In the data rows, the value 128 means zero.
Two rows play each game, the first against the second. How much does the first row win by? 10 is about a draw, 20 a big win and 0 a big loss. Wins can go round in a circle: one row can beat a second, the second a third and the third the first. Each row has two weighted sums of its numbers, A and B, taken from their middle values. A row wins by its A times the other's B, less its B times the other's A.
94 97 92 161 127 94 167 82 165 131 91 103 91 158 147 113
93 95 95 163 122 78 167 101 163 125 90 91 97 166 152 116: 11
95 94 93 144 121 87 156 89 156 127 93 92 91 163 112 132
157 161 116 141 169 111 116 136 131 110 146 144 136 106 89 147: 11
91 93 88 164 120 87 171 90 165 128 94 94 96 161 152 109
89 94 89 167 122 95 167 74 159 132 91 95 88 165 155 114: 4
154 152 149 100 141 150 107 150 116 118 152 151 147 107 103 138
149 160 120 117 171 121 115 144 145 102 151 151 125 101 78 147: 7
93 96 93 167 121 93 168 84 167 134 92 93 85 165 155 124
156 154 147 104 145 148 99 150 94 107 156 143 160 101 97 141: 11
156 155 139 111 154 138 105 151 116 125 156 150 145 97 106 131
146 148 152 99 124 157 93 153 102 131 150 147 141 119 117 130: 10
91 94 83 158 125 87 163 66 157 141 95 89 83 165 131 105
115 108 125 135 113 131 142 118 131 133 111 112 114 148 151 124: 7
163 159 136 116 172 128 108 139 119 109 150 135 126 96 106 143
109 108 117 138 124 128 138 117 143 136 111 116 120 144 141 127: 6
127 125 147 117 103 140 119 151 112 142 133 139 144 124 133 128
149 137 155 116 108 157 107 147 102 139 149 148 148 110 125 118: 9
90 95 88 166 134 87 117 93 161 133 93 102 87 170 151 111
155 151 151 107 132 148 104 151 99 131 152 146 149 108 122 134: 7
121 108 123 138 112 128 136 129 143 139 109 119 128 140 133 124
93 102 107 151 123 104 159 112 146 132 99 104 104 146 147 123: 10
136 128 151 106 99 157 119 156 103 145 136 142 145 116 138 121
151 162 104 131 174 98 110 138 132 85 149 144 125 114 94 161: 11
140 133 160 110 111 140 126 136 104 138 138 143 146 121 130 118
92 103 116 140 114 142 150 117 150 157 106 110 114 149 144 117: 9
153 162 135 111 159 137 95 146 120 114 152 102 134 103 102 144
153 159 129 118 163 130 112 133 121 111 150 141 139 100 94 139: 10
91 91 77 159 126 83 177 69 155 130 91 86 80 174 151 114
100 95 97 161 129 92 167 92 168 136 92 94 92 171 152 97: 8
142 163 109 119 178 94 119 133 133 91 149 148 131 103 95 153
94 97 98 161 120 93 161 99 173 138 99 96 100 162 141 120: 12
156 164 125 120 170 122 108 149 125 97 152 154 145 97 93 142
157 163 105 122 179 100 119 133 141 129 150 149 126 105 83 159: 12
121 114 128 134 99 137 137 129 140 138 116 128 126 144 137 113
100 102 85 169 134 85 171 85 165 131 107 86 84 157 152 122: 4
98 98 103 163 112 94 167 95 164 135 80 96 102 162 154 130
157 149 155 106 129 150 93 148 110 141 158 147 145 112 113 124: 10
156 157 153 115 144 141 100 146 109 115 151 154 165 107 108 141
113 110 123 134 102 127 141 135 141 136 114 114 126 135 142 124: 9
155 149 154 103 140 159 106 146 98 134 152 152 142 104 115 135
154 152 151 105 135 144 105 154 106 121 155 152 150 103 107 130: 8
90 94 84 173 131 87 178 72 164 141 92 80 80 172 154 109
150 162 117 123 181 116 118 118 133 96 150 139 121 96 95 168: 9
156 153 152 107 144 145 106 113 98 125 151 147 147 103 108 127
104 105 109 141 114 115 157 125 159 138 100 113 115 152 141 125: 6
102 101 112 155 114 109 155 102 159 151 97 102 108 160 141 145
152 165 115 125 190 111 120 155 144 98 146 139 129 102 93 146: 1
135 133 148 108 105 152 125 143 111 143 133 138 143 123 132 129
112 109 112 141 113 122 145 129 144 132 106 118 114 149 150 125: 10
117 113 131 142 103 142 132 123 141 139 122 119 128 138 140 127
172 155 145 106 142 136 108 149 115 107 145 147 149 99 111 129: 11
150 152 148 101 139 140 105 151 110 118 153 155 141 94 111 130
94 93 91 166 121 89 158 76 164 126 93 93 89 169 149 112: 8
151 146 161 105 131 148 105 153 95 129 149 152 145 101 123 122
142 137 162 111 110 157 108 154 97 136 141 150 150 118 138 131: 11
150 148 151 103 122 149 114 151 118 124 144 146 152 107 124 124
92 99 92 155 115 100 155 91 165 134 91 106 93 160 149 123: 6
152 161 107 110 179 116 114 139 129 103 155 144 127 106 97 153
152 154 139 114 160 140 107 145 114 117 160 147 134 99 110 140: 10
94 96 88 163 123 91 164 91 162 136 94 98 92 179 143 114
111 108 121 144 107 122 146 115 150 142 104 110 130 147 148 110: 11
143 160 113 132 178 100 123 120 129 85 147 139 126 104 78 156
92 94 90 166 120 90 160 78 150 140 91 94 84 174 157 111: 5
138 133 160 113 111 161 110 145 103 137 144 145 150 118 138 126
121 112 129 132 110 126 128 134 130 132 117 119 134 137 141 125: 10
150 165 129 111 159 137 112 137 120 103 145 157 139 101 99 138
149 141 159 101 137 157 96 147 101 125 144 151 148 106 120 124: 12
155 157 144 105 149 146 98 144 108 128 146 157 147 100 104 132
101 101 109 155 130 106 150 112 162 132 95 97 107 151 154 118: 7
124 121 144 119 95 147 126 133 126 130 127 122 141 130 149 116
129 123 148 118 110 150 120 145 100 137 135 138 149 114 130 105: 11
101 97 94 168 129 97 161 89 161 130 95 83 100 163 155 98
98 100 103 155 130 102 157 105 170 136 94 96 105 156 149 125: 14
157 158 139 111 156 141 103 147 103 124 156 150 144 113 96 101
156 159 130 102 159 120 114 143 114 106 156 152 136 90 97 129: 10
149 145 143 100 123 150 111 143 92 126 152 148 149 113 121 129
155 157 127 105 136 145 101 142 118 113 153 152 146 100 105 132: 16
91 95 89 159 121 96 170 82 155 126 92 91 88 167 145 122
151 166 138 111 160 130 96 129 117 112 155 152 135 100 104 135: 12
104 107 116 144 119 129 147 122 152 135 109 113 121 141 149 123
118 112 131 131 119 134 134 134 140 137 117 114 119 135 142 119: 13
108 109 131 141 107 124 141 138 134 139 113 126 135 139 147 120
153 158 138 98 162 132 108 141 116 113 152 155 147 93 93 140: 15
98 98 95 156 130 99 160 101 161 131 93 99 116 163 162 119
89 94 83 167 126 97 160 68 166 129 96 93 93 163 162 123: 6
94 97 87 166 117 91 172 74 166 133 92 89 94 158 157 112
155 164 128 130 190 118 123 143 120 105 159 151 133 96 100 144: 5
158 156 146 105 146 146 102 143 109 113 158 147 161 108 113 135
96 100 103 150 128 105 157 81 163 132 99 110 100 152 148 119: 11
94 93 90 173 119 86 165 67 166 123 90 93 81 165 149 122
146 144 158 111 114 152 110 148 97 137 148 140 145 109 113 123: 8
152 162 120 137 176 101 116 147 139 99 147 145 126 102 91 151
89 93 85 166 120 75 171 71 167 130 92 98 82 171 148 116: 9
125 115 142 130 111 142 128 139 124 126 121 129 143 133 137 121
148 135 150 110 87 158 109 180 101 142 144 142 155 117 121 130: 6
141 126 160 106 106 165 103 144 107 138 144 146 144 114 127 120
155 158 146 109 163 134 114 147 112 101 156 149 141 100 105 133: 9
142 131 150 111 106 149 113 145 102 137 139 133 151 111 128 126
89 89 85 175 126 74 171 74 158 131 89 88 81 164 149 114: 10
88 94 86 172 129 92 168 84 164 135 93 84 91 167 145 119
90 97 93 164 129 103 158 106 166 133 95 76 97 156 150 119: 12
158 157 139 105 160 137 90 138 111 121 160 158 150 95 109 137
99 96 104 161 127 100 158 92 157 126 93 94 104 158 145 122: 10
147 156 144 112 150 138 121 142 115 171 156 146 137 105 103 141
147 148 153 95 123 150 106 149 89 126 155 150 148 109 92 131: 15
96 101 101 153 131 100 157 100 166 130 101 101 102 145 148 118
152 161 119 112 176 117 112 132 122 109 151 138 131 102 91 151: 12
147 137 163 119 126 167 106 151 93 132 147 152 145 104 129 123
140 137 157 100 117 158 116 148 104 142 144 130 147 115 119 125: 6
99 104 114 147 113 115 148 115 147 135 107 129 120 155 136 121
153 163 133 107 168 129 106 142 117 105 156 146 138 103 107 137: 11
103 103 106 143 125 126 150 117 154 142 100 107 118 152 142 127
142 161 108 130 176 110 122 127 127 93 146 148 127 105 93 150: 9
150 151 161 97 124 153 113 155 103 127 149 151 134 107 110 119
151 161 119 122 191 111 119 131 131 92 151 146 117 105 102 153: 13
108 110 129 140 110 117 140 119 137 135 108 113 134 139 143 135
93 95 87 163 134 91 150 92 162 132 92 96 98 161 154 125: 10
148 161 122 109 171 108 108 129 122 102 152 150 132 101 102 154
113 108 124 135 114 143 147 134 141 134 110 112 118 139 146 125: 9
150 145 153 103 124 159 94 143 83 136 148 152 156 111 113 127
150 146 158 102 121 156 102 148 99 119 146 149 156 104 120 114: 14
118 111 124 127 115 127 135 124 133 136 116 115 121 132 142 121
130 121 140 118 94 145 111 133 119 142 130 129 145 125 142 129: 10
122 127 154 112 110 149 119 146 117 136 137 139 144 120 125 117
161 159 149 100 143 144 105 145 103 120 154 164 146 106 94 135: 14
139 128 152 130 106 151 110 148 98 140 130 136 140 112 129 130
147 152 146 105 137 148 98 144 104 129 154 149 152 106 125 134: 11
151 162 113 107 180 113 113 136 124 99 152 137 131 108 96 155
98 96 85 174 125 84 171 76 158 129 90 88 74 173 142 102: 13
154 162 127 124 174 124 112 141 130 105 154 145 130 109 95 147
149 140 162 103 122 152 105 149 101 132 150 149 149 105 115 131: 9
102 104 113 147 115 108 150 115 147 136 99 105 113 152 156 128
156 159 143 118 154 121 101 131 120 102 155 153 137 94 103 148: 10
99 100 105 143 123 114 161 112 156 131 104 98 109 156 164 111
114 115 127 138 122 124 134 121 143 134 113 116 128 137 152 132: 12
148 137 143 98 114 154 96 143 101 127 150 141 154 111 129 117
156 153 147 103 132 133 105 152 103 130 156 153 142 102 110 138: 8
145 137 152 88 112 155 109 143 97 135 144 143 159 113 124 123
101 100 104 140 117 110 155 115 155 135 99 107 110 161 152 120: 9
130 131 148 102 112 151 114 149 104 116 130 140 143 118 114 119
94 101 98 151 122 108 156 110 159 143 101 114 101 156 156 127: 13
105 103 111 150 115 119 149 113 140 151 104 104 107 141 152 124
129 123 139 116 103 144 117 148 119 143 134 129 139 121 136 125: 11
147 136 154 105 106 152 111 148 100 132 148 136 174 116 125 122
130 123 142 112 105 137 119 138 114 134 129 136 133 128 140 120: 11
142 141 154 99 122 145 102 147 97 134 150 148 154 109 122 128
94 98 87 207 132 91 178 78 171 134 93 76 89 169 144 114: 11
143 139 161 114 105 160 105 152 95 128 148 143 146 114 133 129
142 137 161 96 120 144 101 153 99 138 142 146 147 114 124 126: 6
104 103 113 154 112 113 160 105 156 132 102 106 111 149 163 126
135 131 149 113 106 154 104 144 100 133 135 136 155 118 131 127: 10
148 164 110 124 182 117 119 145 135 99 146 142 146 99 104 146
146 143 161 116 120 149 115 147 101 137 150 145 149 108 116 129: 10
133 124 141 111 116 145 126 142 118 142 128 133 134 131 142 115
154 160 138 108 182 123 109 143 123 116 153 146 130 97 97 148: 16
92 92 82 175 137 76 172 75 155 129 93 93 85 178 150 109
119 116 134 139 101 132 131 134 132 146 119 126 129 134 151 126: 11
128 122 142 123 113 149 122 140 122 146 126 135 145 127 142 121
154 157 150 114 143 146 110 147 109 115 159 153 133 109 107 139: 12
98 96 86 173 129 93 163 83 160 126 89 98 85 160 153 115
139 127 156 112 103 166 115 132 109 142 137 142 131 119 131 137: 2
148 163 107 125 172 129 121 136 134 89 143 140 119 103 78 154
149 160 126 106 177 116 111 139 121 102 152 152 137 101 95 147: 11
152 149 157 105 124 156 101 145 106 133 154 150 148 91 115 130
88 95 93 170 123 89 165 84 164 133 90 90 83 167 152 120: 10
139 131 150 112 100 150 112 137 106 135 142 154 139 115 134 124
153 156 147 109 146 144 104 141 109 121 155 150 144 98 105 116: 12
101 102 125 147 121 108 144 102 146 131 95 113 102 148 141 124
147 137 152 126 111 150 107 150 98 140 145 152 145 114 146 127: 16
157 158 141 110 145 137 102 149 104 117 155 148 135 99 106 138
150 161 112 123 177 106 116 131 138 94 148 132 128 108 95 150: 13
150 159 145 102 142 139 98 149 109 115 158 147 144 112 115 132
145 160 110 125 160 117 126 135 140 97 148 147 130 102 93 154: 7
99 102 98 152 129 104 159 118 155 138 101 100 93 158 159 136
160 149 162 108 130 151 105 152 99 126 154 146 143 108 119 122: 11
90 94 91 166 118 88 163 93 167 131 94 93 95 165 147 122
156 158 140 117 153 135 107 144 101 107 148 145 149 101 106 139: 7
149 143 163 106 104 155 95 145 100 144 150 147 161 114 124 123
153 151 154 99 128 156 104 170 104 122 155 141 143 102 113 131: 10
131 126 141 115 110 149 122 139 110 144 134 131 137 118 145 125
141 129 149 101 109 152 109 155 114 128 135 159 147 120 132 122: 7
87 93 95 165 128 90 167 79 165 134 90 96 90 173 136 112
158 154 145 121 149 133 110 159 108 115 156 158 143 96 114 139: 11
148 144 158 84 131 150 106 152 95 130 150 154 150 112 121 126
137 133 158 103 104 148 118 150 106 139 141 142 149 123 120 117: 3
126 125 150 110 111 145 118 146 135 138 132 132 147 125 119 119
149 159 131 114 161 125 108 139 147 100 152 153 143 99 103 143: 1
126 122 142 115 97 144 125 137 122 145 127 129 143 126 140 127
150 153 156 88 138 156 93 150 94 122 153 159 152 100 114 137: 11
147 146 144 117 116 157 107 152 92 118 147 141 136 101 120 118
128 122 153 119 108 144 139 141 119 137 132 132 145 132 134 130: 10
155 162 117 119 186 115 117 132 131 102 150 148 130 103 81 148
147 141 154 109 121 159 106 146 88 130 151 147 151 111 123 141: 16
140 139 161 111 113 155 106 146 110 132 149 143 150 105 134 121
103 104 117 139 117 119 146 120 151 138 106 110 120 142 141 121: 14
154 159 147 102 157 131 108 136 119 105 158 148 161 104 99 138
151 157 147 113 160 137 107 141 105 122 154 158 141 97 105 126: 15
154 155 148 101 146 136 111 146 104 121 155 153 150 101 101 139
115 113 127 135 110 122 139 133 120 140 116 120 165 141 131 125: 5
103 106 114 136 101 113 151 123 150 138 104 117 124 155 148 116
94 100 94 164 138 86 166 86 145 139 93 91 94 160 160 120: 14
85 104 112 146 120 136 157 115 149 137 100 111 112 156 148 126
141 134 157 116 110 155 105 156 101 132 144 140 149 116 123 130: 9
99 100 87 163 121 100 160 87 163 132 91 98 85 164 148 126
129 124 142 115 105 145 111 119 117 136 122 115 134 124 136 124: 11
112 112 129 115 107 139 137 131 135 153 116 118 134 131 163 124
158 158 122 122 164 124 119 165 126 104 157 148 130 84 94 152: 12
133 122 145 125 104 139 120 129 118 138 128 133 139 129 135 124
98 100 107 154 122 103 158 107 158 134 99 107 110 149 150 119: 10
97 105 110 150 102 120 145 111 146 126 100 112 126 150 148 122
131 125 152 125 99 154 125 141 111 142 130 137 145 127 135 118: 8
85 97 95 160 132 93 165 91 159 137 94 93 100 165 156 121
95 99 94 158 126 97 164 89 155 131 95 94 101 160 148 103: 8
124 113 144 118 110 140 131 138 125 142 121 124 134 130 153 123
156 153 145 119 147 146 104 137 110 118 153 160 141 104 99 141: 17
106 101 62 153 117 106 153 103 159 138 94 114 105 159 154 117
91 94 87 169 133 98 166 76 162 128 90 94 87 164 148 115: 6
95 103 120 149 98 119 151 112 131 142 108 83 105 137 149 127
115 113 133 126 112 130 142 129 143 134 114 127 123 141 146 124: 11
154 154 141 109 141 135 104 145 116 120 154 155 141 107 102 135
135 125 144 129 99 149 116 146 109 143 134 137 143 120 146 129: 9
142 137 158 101 110 170 96 145 104 142 142 150 151 118 131 132
141 133 152 111 125 155 107 149 101 132 143 139 146 120 122 128: 9
90 95 91 169 132 95 169 79 160 142 92 87 89 164 149 116
110 112 126 141 108 128 151 129 146 141 109 98 125 140 144 119: 10
91 99 89 166 134 85 176 88 167 124 89 99 94 168 151 117
86 96 98 167 131 96 170 76 160 138 95 90 75 174 149 115: 11
154 160 132 116 169 126 106 136 122 112 153 154 141 104 98 140
151 162 121 113 175 123 120 151 130 96 149 145 133 105 96 160: 10
157 155 143 101 166 136 97 149 116 121 155 156 150 102 106 135
121 118 131 130 107 138 125 137 123 142 125 132 119 137 147 125: 15
134 131 152 108 110 157 105 153 108 139 141 146 147 114 133 122
128 122 146 115 115 147 120 132 114 137 125 135 136 136 132 128: 12
119 117 133 132 122 143 135 126 136 136 120 114 132 133 143 119
148 146 160 103 130 155 100 146 88 140 153 147 151 112 124 122: 13
120 114 140 129 107 132 134 137 133 143 116 128 143 128 142 128
154 161 139 100 161 137 106 151 109 108 159 145 160 108 106 139: 8
92 97 88 165 132 100 167 84 166 128 95 98 91 160 149 111
139 129 159 113 113 153 114 142 94 143 135 140 156 124 127 130: 9
150 142 151 106 119 151 104 150 98 134 147 145 148 106 117 94
96 98 97 171 115 103 168 92 159 134 96 88 102 164 152 120: 4
154 160 144 118 146 134 111 135 106 99 149 56 150 101 109 136
91 96 86 156 125 98 169 58 161 135 87 89 94 169 151 111: 9
136 132 157 105 117 154 116 162 102 127 146 138 142 127 126 130
131 129 151 122 115 156 114 149 108 142 137 136 146 125 148 122: 11
152 160 141 111 145 136 105 147 121 116 154 143 143 101 104 141
92 100 82 166 118 75 171 75 154 129 96 96 84 159 153 110: 7
150 160 113 127 175 110 123 136 136 94 152 140 129 101 90 156
129 122 137 120 110 150 128 138 112 141 124 140 135 126 136 122: 9
95 97 95 158 120 101 168 95 161 125 94 101 98 166 150 127
151 158 128 111 159 127 110 150 127 107 152 157 136 100 108 146: 11
158 158 142 107 142 148 106 144 108 112 156 147 142 89 106 139
151 164 119 117 198 114 116 136 122 93 146 146 130 115 79 155: 3
114 106 124 134 119 123 143 122 142 134 112 112 124 140 143 130
153 159 132 114 156 139 107 139 121 108 153 149 129 99 98 141: 12
158 160 139 80 144 135 100 143 97 121 152 167 136 108 115 146
136 133 158 111 114 163 108 157 102 136 141 148 147 114 127 126: 9
108 116 117 141 116 118 141 113 138 129 105 111 122 144 149 128
107 101 104 147 117 120 145 116 156 140 101 100 110 162 147 130: 10
